Rows are one point carried round by a steady rotation, each followed by how many ticks it has turned.
The counts run from 0 to 476.
-1.76; -0.55; 2.20; 3.92; 2.27; 2.16; -1.98; -1.48; -0.43; -1.14; -1.09; 2.21; -1.20; -0.54; -1.15; 2.18; -1.21; -2.18; 1.23; 2.28; -2.22; 3.42; -3.32; 1.53; 0.67; -2.26; 0.10; 1.89; 0.12; 3.36; 0.87; -2.82; 0.01; -2.12; 4.47; 0.13; 2.47; -0.60; 0.63; -0.84; 2.04; 1.09; -1.14; 1.42; -1.80; -0.23; 0.39; 0.86; 3.05
309
-1.63; -1.22; -4.44; -0.57; 2.27; 0.30; -3.67; -1.55; 1.89; -1.60; 1.09; -2.12; 2.09; -1.48; 0.19; 3.00; 0.70; -2.23; -0.22; 1.88; -2.80; -0.89; -1.68; 0.81; -0.75; -2.15; 0.12; 0.04; -2.41; 1.86; -1.11; -0.91; -0.23; 2.38; -4.40; 1.28; 1.13; 1.25; -1.01; -2.07; -1.80; 3.46; 0.48; -0.54; -0.24; 1.27; -3.47; -0.88; 1.40
419
-1.17; -0.95; 0.01; 3.85; 2.22; 1.90; -2.38; -2.23; -0.99; -2.27; -0.53; 1.59; -2.15; -0.89; -0.97; 1.31; -0.07; -2.70; 0.31; 4.32; -2.40; 4.38; -2.68; 0.81; 0.13; -1.77; 0.02; 0.76; 1.20; 2.70; 0.05; -2.17; -0.26; -0.70; 2.58; 1.07; 3.62; -1.24; -1.20; -0.31; 3.20; 2.20; -1.70; 1.97; -1.31; 1.01; -0.55; -0.05; 2.41
310
-3.95; -1.79; 2.46; 0.38; 2.43; 2.25; -2.57; -2.57; -0.29; 0.91; 2.32; 4.18; 0.85; 0.76; -0.46; 3.47; 0.40; 2.03; 1.59; -0.85; -1.43; 0.41; -3.52; 3.93; 1.45; -0.41; 1.17; 1.43; -0.56; 2.69; 0.70; -3.71; 1.16; -1.59; 1.25; -1.76; -0.19; -1.73; 2.35; -1.92; -0.04; 0.87; 1.60; 0.41; -2.33; -2.72; -0.33; -0.13; -0.18
366
0.84; -0.94; 0.47; 2.00; -1.87; -2.34; -2.95; -3.30; -4.40; -1.74; -0.97; 3.13; -3.66; 0.60; 0.91; -0.05; -0.39; 2.12; 1.70; -0.13; -2.02; 2.22; -0.72; 2.53; 1.35; -0.97; -0.43; 2.85; 0.95; -3.04; -0.84; 1.02; 2.32; -2.04; 2.81; -2.02; 0.39; 0.60; -0.18; 1.48; 2.52; -1.65; -1.14; 1.65; -1.24; 0.84; -2.46; -3.77; 0.01
291
-0.71; -2.77; -0.58; -0.34; 1.59; -0.05; -3.78; -3.96; -0.05; -1.61; 0.86; -0.14; -1.71; -0.04; 2.26; 2.56; 0.33; 0.89; 1.96; 4.19; -2.00; 2.17; -3.41; 2.09; 0.70; -0.35; -1.71; -1.00; -1.44; -0.23; -1.53; -1.26; 1.76; 1.53; -1.88; -0.04; -1.07; -2.35; -0.47; 0.86; 2.94; 2.72; 0.48; 0.22; -5.58; -0.43; -1.43; -0.92; 0.52
383
-3.06; -0.76; -1.58; -0.15; 1.22; -0.71; -2.34; -2.17; -2.15; 0.75; 3.16; 3.14; -0.18; -0.50; -0.94; 1.65; 1.22; 2.67; 1.52; -3.77; -2.90; -3.43; -0.69; 2.97; 0.51; -1.58; 2.10; 1.33; -2.24; 0.83; -0.51; -1.96; 1.67; -0.78; -1.73; -1.32; -1.34; 0.15; 2.54; -1.27; -2.95; 0.21; 0.62; -1.29; -0.09; -0.65; -3.47; -3.20; -1.40
393
-1.62; -1.15; -0.60; 2.95; 0.46; -0.67; -0.89; -3.13; -5.21; -0.89; 4.48; 2.52; -3.58; -2.03; 0.01; 2.12; -0.40; 1.83; 2.15; -0.76; -3.68; -1.61; 0.37; 2.32; 1.19; -0.95; 1.26; 2.80; -0.13; -0.53; -2.47; -0.23; 1.47; -1.96; -0.36; -0.48; 1.84; -1.90; 0.03; 0.89; 0.40; 0.97; -0.72; -0.73; -0.89; 0.19; -2.52; -3.36; 1.44
334
-1.61; -2.12; -1.46; -2.14; 3.73; 0.99; -2.60; -1.79; 2.44; -0.91; -0.98; 0.32; 0.70; -0.85; -1.94; 1.59; 0.28; -2.73; -0.44; 3.21; -2.71; 0.18; -3.47; 2.49; 0.68; -0.34; -0.31; -1.70; -3.29; 3.93; 2.19; -1.52; -1.93; -0.23; 1.72; 2.53; -0.34; 0.91; -1.12; -1.75; -0.04; 2.09; 3.35; 1.59; -0.94; 1.22; -0.57; -3.38; -0.43
403
-1.32; -1.56; -1.09; 0.59; 2.07; 0.41; -1.57; -1.39; -1.28; 0.79; -0.35; 4.79; 1.95; -0.12; -1.57; 0.55; 1.19; -0.38; 0.19; -2.54; -0.74; 1.25; -1.32; 3.93; -0.32; -0.31; 0.52; 2.53; 1.28; 2.40; 0.80; -2.09; -0.36; -2.72; 3.03; -0.69; 4.60; 2.28; 1.64; -3.06; -1.79; 0.26; 2.25; 2.11; 3.75; -1.91; -1.32; -2.97; 0.25
47
-0.80; 0.26; 1.80; -3.46; -0.74; 0.03; -4.18; -0.31; -0.24; 0.81; -1.42; 3.31; 2.82; 1.21; 0.14; 3.08; 0.18; 1.01; -0.84; -2.16; -1.03; 0.65; -0.78; 3.22; 0.70; -0.67; 0.38; 2.12; 0.80; 1.01; 2.21; 0.69; -0.90; -1.86; 3.52; -1.70; 0.64; 3.85; -0.55; -1.06; -1.09; -2.06; 2.04; 2.73; 2.04; -0.65; -3.19; -4.18; -1.12
228
-1.64; -3.46; -1.83; 0.61; 3.76; 0.26; 0.51; -1.54; 1.15; -0.85; 0.47; 0.54; -2.56; -1.17; -1.10; -0.04; -2.01; -0.36; 0.28; -0.22; -4.23; -0.59; -1.29; 5.25; -0.17; -3.85; -1.80; 1.44; -3.33; 0.29; 2.14; -2.73; 0.95; -1.20; 1.35; -1.51; -1.29; 0.24; 0.29; -2.93; -0.42; 3.34; 2.20; -0.54; 0.46; 0.46; 0.69; -2.61; -0.55
358
-1.78; -2.22; -0.51; 1.91; 0.46; -0.87; -2.82; -2.81; -3.14; -0.49; 0.91; 3.21; 0.04; -0.94; -1.10; -0.20; -1.19; 4.88; 2.61; -2.43; -2.64; -1.00; -1.02; 1.97; 0.71; -2.60; -0.26; 2.48; -0.26; -0.86; -2.60; -2.52; 2.86; -0.90; -0.39; -2.64; -0.80; -1.22; 3.96; -1.23; -1.07; 0.17; -1.18; -1.47; -1.00; -1.47; -2.10; -1.70; 0.76
96
-0.51; -0.33; -2.86; 4.42; 1.36; 0.00; -1.34; -1.65; -0.19; -2.61; -0.01; 0.99; -1.22; -1.51; 0.23; 0.32; 2.46; -1.82; -1.32; 1.88; -1.95; 4.11; -0.68; 2.88; -2.26; -2.07; 0.01; -0.71; 1.95; 1.09; -2.14; -1.71; -0.38; 1.53; -1.03; -0.37; 3.90; 0.27; -1.29; -0.60; 1.32; 3.68; -0.53; 0.88; 1.93; -0.45; -3.39; -2.13; 1.46
43
-1.80; -1.48; 0.62; 4.06; 2.32; 0.66; -0.79; -0.98; 1.94; -0.99; -1.46; 0.62; 0.78; -0.02; 0.56; 0.76; -0.55; -2.63; -0.28; 2.22; -1.83; 4.52; -3.00; 5.19; -0.99; -2.29; -1.39; 0.68; 1.52; 2.12; -0.37; -3.01; 0.00; 0.23; 2.25; -0.27; 3.94; 0.49; -0.31; -2.27; 1.39; 3.24; -0.12; 1.39; -0.51; -1.72; -0.85; -0.78; 1.97
41
-0.85; -2.93; -2.57; 0.47; 3.08; 1.53; -0.23; -0.59; 0.13; -0.18; 0.46; 1.26; -0.70; -1.72; -0.46; 1.93; -2.21; -1.75; 1.74; -0.65; -3.67; -0.73; -1.41; 3.03; 0.56; -3.25; -1.53; 4.48; -2.15; 1.16; 2.12; -2.86; -0.16; -2.37; 1.22; -0.09; 3.15; 1.86; 0.65; -3.84; -0.56; 2.74; 1.23; 0.53; 2.08; 0.45; 0.34; -0.41; 1.88
330
0.18; -0.30; -1.61; -0.65; 0.62; 0.12; -4.81; -0.19; 2.65; -2.11; -3.21; -1.55; 1.50; 0.50; 0.56; 2.92; -2.41; -4.13; 0.13; 2.39; -1.75; 2.72; -2.05; 0.60; -0.14; -3.92; -1.61; 1.41; -0.58; 1.19; 1.38; 0.19; 0.08; 1.57; 0.91; -0.02; 1.25; 3.09; -1.71; -2.24; 1.30; 1.60; -1.33; 2.18; 1.14; 2.22; -2.68; -0.53; 2.03
237
-0.76; 0.81; -1.94; 3.44; 0.10; -2.77; -0.62; -1.94; -2.30; -0.69; 1.44; 1.52; -1.31; -1.86; -0.78; -0.67; 0.99; -1.42; -1.30; -1.71; -3.00; 0.42; 0.10; 4.08; -1.12; -1.04; 2.45; 1.20; 0.49; 0.30; -0.93; 1.03; 0.31; -2.04; 1.79; -0.40; 2.36; 2.45; -1.81; 0.28; -1.48; 0.54; 0.43; 1.44; 2.95; 0.45; -4.97; -6.26; -0.79
16
-0.34; -0.07; -0.37; 1.46; -1.18; -0.71; -4.52; -2.88; -2.91; -1.70; -0.02; 3.02; 0.58; 0.47; 1.78; 2.27; 3.22; -0.29; 0.24; 1.07; 0.79; 3.93; -2.20; 1.68; 0.25; 2.18; 1.14; 0.25; 3.05; 0.74; -2.09; 0.11; 0.89; -0.48; 0.50; 0.50; 4.56; 0.48; -0.93; 1.22; 1.93; -0.12; -0.68; 2.59; -1.62; -1.58; -3.58; -2.46; 0.82
21
-0.25; -0.86; 1.62; 0.90; 0.69; -0.05; -2.24; -0.33; 2.09; -1.49; -4.01; -0.05; 0.34; 0.33; 0.50; 1.11; -3.43; -2.68; 1.20; 2.30; -2.08; 3.80; -2.81; 2.99; 0.45; -3.46; -2.63; 2.33; 0.11; 0.23; 1.79; -0.98; 1.17; -0.54; 4.85; -1.57; 0.65; 2.22; -0.56; -1.46; 1.92; 0.62; -0.92; 2.41; -1.41; 0.46; -0.20; -0.91; 1.45
265
-3.10; -0.39; 4.34; -1.77; 1.76; 1.56; -2.87; -2.89; 0.83; 0.29; 1.26; 0.53; 3.12; 0.68; 0.52; 4.37; -1.62; 3.32; 0.27; -0.99; -2.52; -0.85; -1.30; 4.44; 1.30; -1.01; -1.29; 1.39; -1.15; 1.73; -0.18; -2.34; -0.24; 0.25; 1.20; -1.79; -1.73; -0.95; 1.22; -1.38; -0.27; 1.06; 2.10; -1.01; -2.87; -2.32; -0.99; -2.22; 0.81
156
-1.53; -0.09; 0.23; -2.08; -0.95; -1.18; -2.90; -1.83; -0.93; 0.62; 1.43; 1.49; 1.88; -0.21; 0.58; 2.81; -0.54; 3.54; -0.82; -2.98; -3.61; -2.49; 1.49; 3.74; 0.19; -2.28; -0.02; 1.65; -0.94; -0.89; -0.51; 0.69; 0.71; 1.06; -1.71; -2.80; -2.74; 1.56; 0.69; -0.88; -2.38; 0.10; 0.82; -0.44; 0.94; -0.22; -4.69; -3.80; -1.24
183
1.15; -2.66; -2.23; -0.11; -0.74; -0.27; -3.61; -3.86; -5.28; -2.45; 1.26; 4.77; -3.75; 0.08; 1.20; 2.03; 2.51; 2.78; 2.26; 0.59; -0.98; 2.02; -0.94; 0.88; 0.58; 0.77; -0.69; 2.52; 1.87; -2.20; -1.27; -0.29; 0.98; -1.47; -0.95; -0.95; 2.55; -0.58; 0.13; 1.54; 2.00; -0.62; 0.47; 1.40; 0.00; 0.22; -2.67; -2.87; -0.30
319
0.34; -3.68; -0.54; -0.79; 1.93; 0.26; -1.25; -2.72; -1.20; -0.18; 0.63; 0.21; 1.09; -0.96; 2.03; 3.11; -0.73; 0.19; 1.73; 0.03; -1.84; 0.75; -2.00; 4.36; -0.04; -0.01; -3.03; 4.13; 0.79; -0.98; -1.18; -1.40; -0.13; -1.04; 0.38; 0.54; 5.69; 1.13; -0.61; -1.96; 0.60; 1.80; 2.38; 0.65; 0.48; -2.12; -0.01; -1.98; 3.31
63
0.19; -3.20; -2.24; 1.68; 2.65; 0.42; -2.42; -3.77; -0.89; -3.17; -2.60; 0.80; -2.15; -1.25; 0.22; -0.08; 0.42; -0.05; 0.46; 5.01; -2.05; 4.64; -2.58; 1.20; -0.50; -0.49; -3.73; -0.94; -0.11; -0.57; -1.56; -1.63; 0.37; 1.69; 0.09; 0.49; 1.15; -1.41; -0.55; 0.31; 3.58; 2.27; 0.79; 0.72; -1.51; 0.60; 0.02; -1.76; 1.35
86
-2.72; -2.52; 1.45; 2.08; 2.57; 1.57; -2.54; -1.94; 0.46; -0.17; -1.19; 2.41; 1.71; -0.16; -1.63; 0.54; -2.04; 1.89; 2.35; -0.45; -2.48; 0.57; -3.27; 1.62; 0.97; -2.87; -1.16; 1.97; -0.65; 1.78; -0.72; -4.29; 1.78; -0.89; 2.05; -1.13; 0.19; -0.99; 3.87; -3.00; -0.07; 0.94; -0.68; -1.23; -2.32; -2.73; 0.46; 0.69; 2.32
98
-0.47; -2.85; -3.27; 1.39; 2.14; 0.20; -0.10; -0.63; 0.06; -0.61; -0.03; 1.75; -1.87; -1.37; -1.69; -0.23; -2.40; -0.41; 1.34; -2.17; -3.93; -0.30; -1.06; 3.26; 0.56; -4.18; -1.15; 3.56; -2.16; 0.31; 2.26; -2.39; 1.20; -2.06; 1.65; -1.20; 0.76; 1.27; 1.50; -3.94; -1.71; 2.49; 0.52; 0.26; 2.82; 0.52; 0.33; -1.04; 0.38
329
-2.14; -0.29; 2.42; 4.62; 0.84; 0.17; -2.20; -1.80; -2.33; -0.06; -0.69; 3.17; -1.33; -0.60; -1.17; -0.01; -2.04; 0.89; 1.75; -1.79; -2.75; 0.94; -1.69; 2.05; 1.56; -2.63; 1.59; 3.12; 0.56; 1.36; 0.66; -2.54; 1.48; -3.01; 4.65; -1.82; 0.54; -0.22; 2.58; -1.12; 0.40; -0.38; -2.18; 0.63; -1.10; -0.79; -1.13; -1.38; 1.69
307
-1.01; -1.92; -1.99; 0.74; 1.31; 0.38; -3.56; -4.13; -4.73; -1.50; 1.04; 2.47; -0.58; -2.39; -1.13; 1.38; 1.72; 0.46; 1.90; 2.05; -2.03; 0.47; -1.74; -1.20; 1.15; 2.16; 0.14; 2.51; 0.40; 1.02; -2.60; -0.62; -0.25; -1.55; -0.17; 2.52; 5.66; -0.14; 0.11; 0.33; 0.74; -0.03; -0.39; 0.58; -0.63; 0.52; -1.75; -2.58; 2.70
79
